In the rows, zero is written as 128.
One turn moves each row of this set onto another row. After a few examples, where does it send each row asked below?
kan: [138 150 123 137 111 146 160 158 149 115 121 145  99 132 109 114 121 134
 166  96 128  96 177 117 129 107 135 122 135 125 125 121 122 133 120 122
 130 154 140 137 166 105 113 136 111 103 156]
Sinim: [122 116 142 145 147 132 126 146 157 148 120 111 146 109 142 165 157 126
 138 150 148 143 138 103  85 124 119 138 136 144  90 163 180 110 140  86
 134 138 148 119  93 137 139 129 125 124 144]
Poti: [141 101 157 132 157 122 120 131 148 126 131 124 158 115 131 164 175 110
 135 148 158 126 145 134 115 147 132 136 114 148 120 149 157 115 133  69
 113 120 129  94 121 144 166 136 132 115 140]
kikad: [123 106 137 137 144 119 118 149 147 128 108  95 116 131 155 143 112 130
 126 156  94 159 117 152  99 148 136 146 144 121 123 145 141 123 141  98
 110 130 135  82  85 154 153 139 141 149 116]
lufi: [144 147 137 115 138 134 154 127 122 127  95 144 133 139 118 151 118 110
 120 120 148 111 139 176 118 114 156 143 133 168 131 101 126 176 139 139
 149 167 153 124 171 139 106 133 143 121 131]
duv: [135 152 112 110 138 127 165 165 131 118 113 131 111 150 109 133 131 125
 138 111 161  93 161 138 119 100 152 119 136 138 117 129 115 150 124 150
 154 155 150 138 169 114 112 146 123  96 151]
Doriv: [102 128 153 146 131 138 106 129  96 137 170 121 153 136 138 139 119 104
 117 150 131  96 104 126 144 128  97 105 125 139 134 144 127 129 119 118
 138 150 132 120 106 117 179 126 127 129 167]
lodet: [129  69 161 113 150 135 136 126 148 121 133 147 161 109 131 104 151 113
 103 135 143 134 153 112 132 151 111 125 123 125 104 109 165 109 134 129
 136  90 147 120 129 148 157 144 127 148 134]
bidoz: [146 156 127  92 119 129 151 132 153 106  94 140 123 145 127 150 117 117
 121  97 154 127 124 153 127 120 157 127 129 158 118 100 127 157 142 127
 138 148 129 137 174 123  79 130 144 101 123]
Gekop: [118  71 135 115 126 152 125 121 152 143 153 130 154 126 136 110 114  95
  88 131 151 125 107 113 142 126 108 116 115 119 132 100 157 114 119 128
 154 127 121 149 130 140 160 130 116 141 112]
numi: [ 92 124 136 139 132 118 108 119 119 114 157 124 134 150 169 119 119 111
 121 116 110 112 100 120 123 117 108 131 145 123 103 124 104  93 120  91
 128 133 114 138 107  94 147 112 118 104 150]
rone: [121 138 143 111 132 137 133 131 137 130 100 107 139 104 150 163 105 128
 129 143 118 153 108 127 122 143  90 140 151 120 114 149 150 119 143  99
 131 149 114 113  92 112 134  97 141 185  97]
rivag: [153 174 132 126 132 147 130 152 158 129 109 147  99 126 109 114 129 143
 164 110 134 120 119 132 120 100 143 116 139 116 162 105  99 140 152 153
 127 124 146 107 147 100  96 119 150 119 109]
Rov: [119  97 124  98 138 116 129 128 135 125 159 104 101 117 147 115 122 127
  98 156 132 127 121 110 125 129 105 105 126 121 150 131 126 101 102 152
 141 125 104 143 108 125 171 113 101 119 108]
dibi: [111 109 128 116 157 115 114 118 131 116 151 116 107 123 130 117 164 144
 122 154 133 153 174 113 145 154  97 114 161 118 136 153 147  98 120 157
 128 114 119 140 123 123 164 120 129 128 110]
Tovi: [147 134 125 103 124 128 166 157 132 127 112 128 119 144 119 126 118 128
 121 126 148 108 148 154 123 110 161 124 127 159 132 116 113 173 130 179
 143 145 162 122 157 149 109 151 146 118 151]
kaz: [154 168 111 110 129 108 137 146 129 104 106 133  98 148 126 142 131 130
 124 122 153 116 133 159 116 138 155 126 124 130 140 121 102 149 147 145
 155 150 127 129 159 122  76 131 151  87 126]
fif: [149 153 157 155 133 164 145 133 132 141 115 160 135 125 106 136 114 115
 149 117 125 113 155 157 126 111 144 135 128 156 158 106 134 170 147 137
 128 168 165 112 164 121 126 134 139 126 129]
Daf: [108 120 120 143 126 131 123 132 144  92 119 126 135 151 165 122 112 129
 131 130  97 160 124 115 121 165  87 129 153  89 102 139 145 117 149  94
 138 133 101 129 102 109 122 124 134 142 137]
Nimaf: [163 130 138 129 108 138 172 152 143 133 133 139 105 119 120 121 123 148
 142 135 125 124 177 123 125 123 144 124 114 146 165 127 119 160 127 181
 134 146 152 123 147 143 113 142 134 114 148]
sido: [117 154 120 101 134 120 161 120 127 118 111 141 112 149 120 155 151 146
 135 118 152 119 151 130 131  99 142 133 141 143 124 108 124 155 117 146
 164 143 136 145 177 135  85 135 109 106 151]
dokav: [114 129 158 137 154 139 106 135 109 126 147 133 153 112 117 116 156 117
 137 141 147 107 152 115 141 139  86 103 154 143  99 152 150 115 135 130
 121 124 156 119 114 109 176 122 144 145 164]
kur: [125 163 111 106 129 122 130 122 103 116  98 146 101 146 116 119 130 139
 127 117 143 101 139 155 132 103 134 122 142 133 118  84 120 158 132 143
 154 144 150 133 167 146  82 120 121 138 146]
ged: [117 160 147 124 127 142 162 108 134 135 115 157 110 118 115 157 146 159
 164 118 122 127 155 117 138  98 127 149 142 129 157 104 119 144 115 136
 150 144 131 131 172 123  94 119 107 131 132]
kete: [163 168 144 147 120 122 135 134 144 125 119 153 102 116 125 153 145 138
 145 123 134 127 149 138 112 145 151 147 111 132 160 124 116 133 150 123
 144 151 132 122 152 119  72 128 150  78 125]
Fomo: [137 130 123 103 145 126 117 103 130 128 123 116 144 122 153 142 149 136
 137 137 141 152 137 135 140 121  95 144 155 132 134 140 124 108 142 107
 105 131 107 121 108 112 142  69 147 175  79]
led: [134 107 132 151 121 125 100 121 135 140 163 118 152 138 156 152 150 101
 112 149 157 117 112 124 114 130 124 122  99 154 128 139 148 117 127  80
 130 148 118 131 105 146 147 121 126  89 155]
Nud: [144 163 131 131 109 125 122 127 110 124 108 150  82 119 121 106 124 156
 146 123 106 104 151 144 129 116 136 131 127 125 144  84 112 142 134 132
 126 135 153 108 144 155  82 115 124 142 144]
nazep: [124 126 104 131 151 131 115 139 145 115 127 109 108 131 139 132 142 145
 133 172 128 165 147 107 109 150  84  96 147 103 139 159 169 127 143 134
 141 138 107 130  93 127 152 112 115 139 115]
Dem: [136 108 148 123 154 131 154 179 160 132 118 119 155 123 157 131 112 121
 115 129 124 148 125 105  91 125 129 139 121 107  93 150 143  98 159 115
 134 112 152  99  83 109 135 140 137 144 110]
nabe: [116 111 125 148 125 117  73 130 123 146 156 104 123 154 159 118 122 113
 105 136 121 119  93 149 125 118 145 134 124 133 126 119 116  99 132  94
 107 128 139 108  94 151 141 125 148 117 128]
nenup: [161 143 148 116  95 150 142 129 169 124 105 154 115 115 118 129 111 124
 129  93 131 136 146 131 136 128 152 126 114 155 133  86 151 144 143 124
 117 141 143 132 167 138  81 130 139 116 118]
Bol: [106 146 136 150 147 151 105 153 114 132 136 130 154 142 132 130 128 133
 128 149 128 138 136 100 133 130  84  91 137 111 103 153 175 126 158 127
 140 134 157 112  91 119 144 131 129 167 150]
vob: [102  86 133 144 147 144 116 135 153 145 123 128 139 130 132 121 138 130
 108 146 128 159 146 106 119 138 112 131 140 105  99 123 195 111 140 120
 152 119 155 129 113 163 134 151 120 157 125]
sogek: [115 118 141 101 135 119 117 103 125 160 144 109 131 103 158 146 129 127
 101 144 143 132  95 119 126 104 110 149 135 135 137 121 119  93 115 128
 142 134 118 141 101 123 133  82 128 147  82]
zim: [135 176 111 105 141 127 129 139 125 119 103 135 105 152 112 128 135 139
 140 125 153 114 113 156 126 104 141 112 148 131 148 107  98 168 145 169
 150 138 145 118 157 121  93 122 153 124 128]
kezoz: [143 111 135 114 148 138 123 151 149 154 162 121 164 136 152 133 124 106
  92 131 165 132  97 108 124 101 130 120  97 116 141 132 127  91 146 130
 142 121 131 125 103 105 142 117 135 123  79]
gel: [143  95 121 138 131 112 103 129 132 121 129 111 139 148 160 119 143 126
 131 141 120 140 131 163 133 153 134 161 133 113 133 137 108 108 146  88
  99 117 121  89 103 151 138 120 173 149 118]
fupom: [111 135 128 128 135 116 105 117 109  91 145 133 139 157 163 109 135 135
 126 112 107 142 160 118 155 145  94 124 153 116  94 137 126  90 143 101
 105 119 115 131 115  99 130 106 137 139 132]
bego: [161 105 146  98 141 131 140 167 158 129 129 119 172 121 140 136 134 112
 123 120 162 128 125 121 140 134 131 134 106 111 117 149 125  92 151  98
 113 104 129  92 109 109 141 126 160 157  96]

Rov -> led
kaz -> sido
Poti -> Fomo
Now find these:
kan -> nenup
Sinim -> rone

One turn moves each row of this set onto another row. After a few examples, where does it send each row asked below?
pezev: [151 147 124 117 147 146 128 184 112 113 124 139 138 148 144 101 135]
nipo: [150 117 124 133 127 133 125  78 105 127 140 127 107 137 184 113 123]
fupas: [156 108 128 135 128 136 123  79 108 136 141 125 118 138 188 124 131]
Rilol: [147 123 115 124 111 113 125 108 139 124 189 119 134 132 129 145  97]
zapim: [154 154 144 156 139 117 139 141 127 132  89 139 161 136 118 122 121]
bil: [153 100 127 119 142 124 144 101 151 127 182 145 133 154 127 113 108]
lavun: [151 129 120 124 133 134 109 186 110 117 125 131 162 147 148 116 142]
Tig: [149 166 134 146 128 101 125 137 115 121  91 129 167 138 117 121 119]
zup: [146 129 134 113 130 127 131  93 140 120 197 129 120 140 117 124 104]
kudo: [152 118 128 140 125 138 122  79 106 130 138 124 109 135 186 122 126]
Zet: [157 161 156 135 132 103 109 131 106 130 101 125 170 134 107 117 128]
kozo: [150 143 136 123 125 146  99 180 105 130 135 117 152 127 141 133 141]
Kavo: [ 95  95 134 130 132 132 118 111 112 124 135 132 112 124  88 118 130]
bonuv: [ 96  90 117 137 119 120 107 116 105 121 136 127 124 126  95 131 130]
lezu: [ 95  79 104 145 120 110 125 120 113 114 126 138 125 133 100 119 133]
robit: [152 111 128 134 128 133 123  75 105 130 138 129 113 142 187 114 130]
Pef: [157 149 166 141 148 123 122 130 122 140  97 133 167 131 109 119 130]
Fus: [ 94  88 119 140 137 125 132 117 120 118 128 143 114 136  95 110 129]
pud: [150  99 107 133 121 112 138 109 154 129 180 136 152 147 141 138 107]
Fom: [143 159 142 119 138 159 113 179 111 127 127 126 131 128 134 123 130]

nipo -> robit
kozo -> Fom
Now find these:
zapim -> Tig
pud -> Rilol
Fus -> lezu

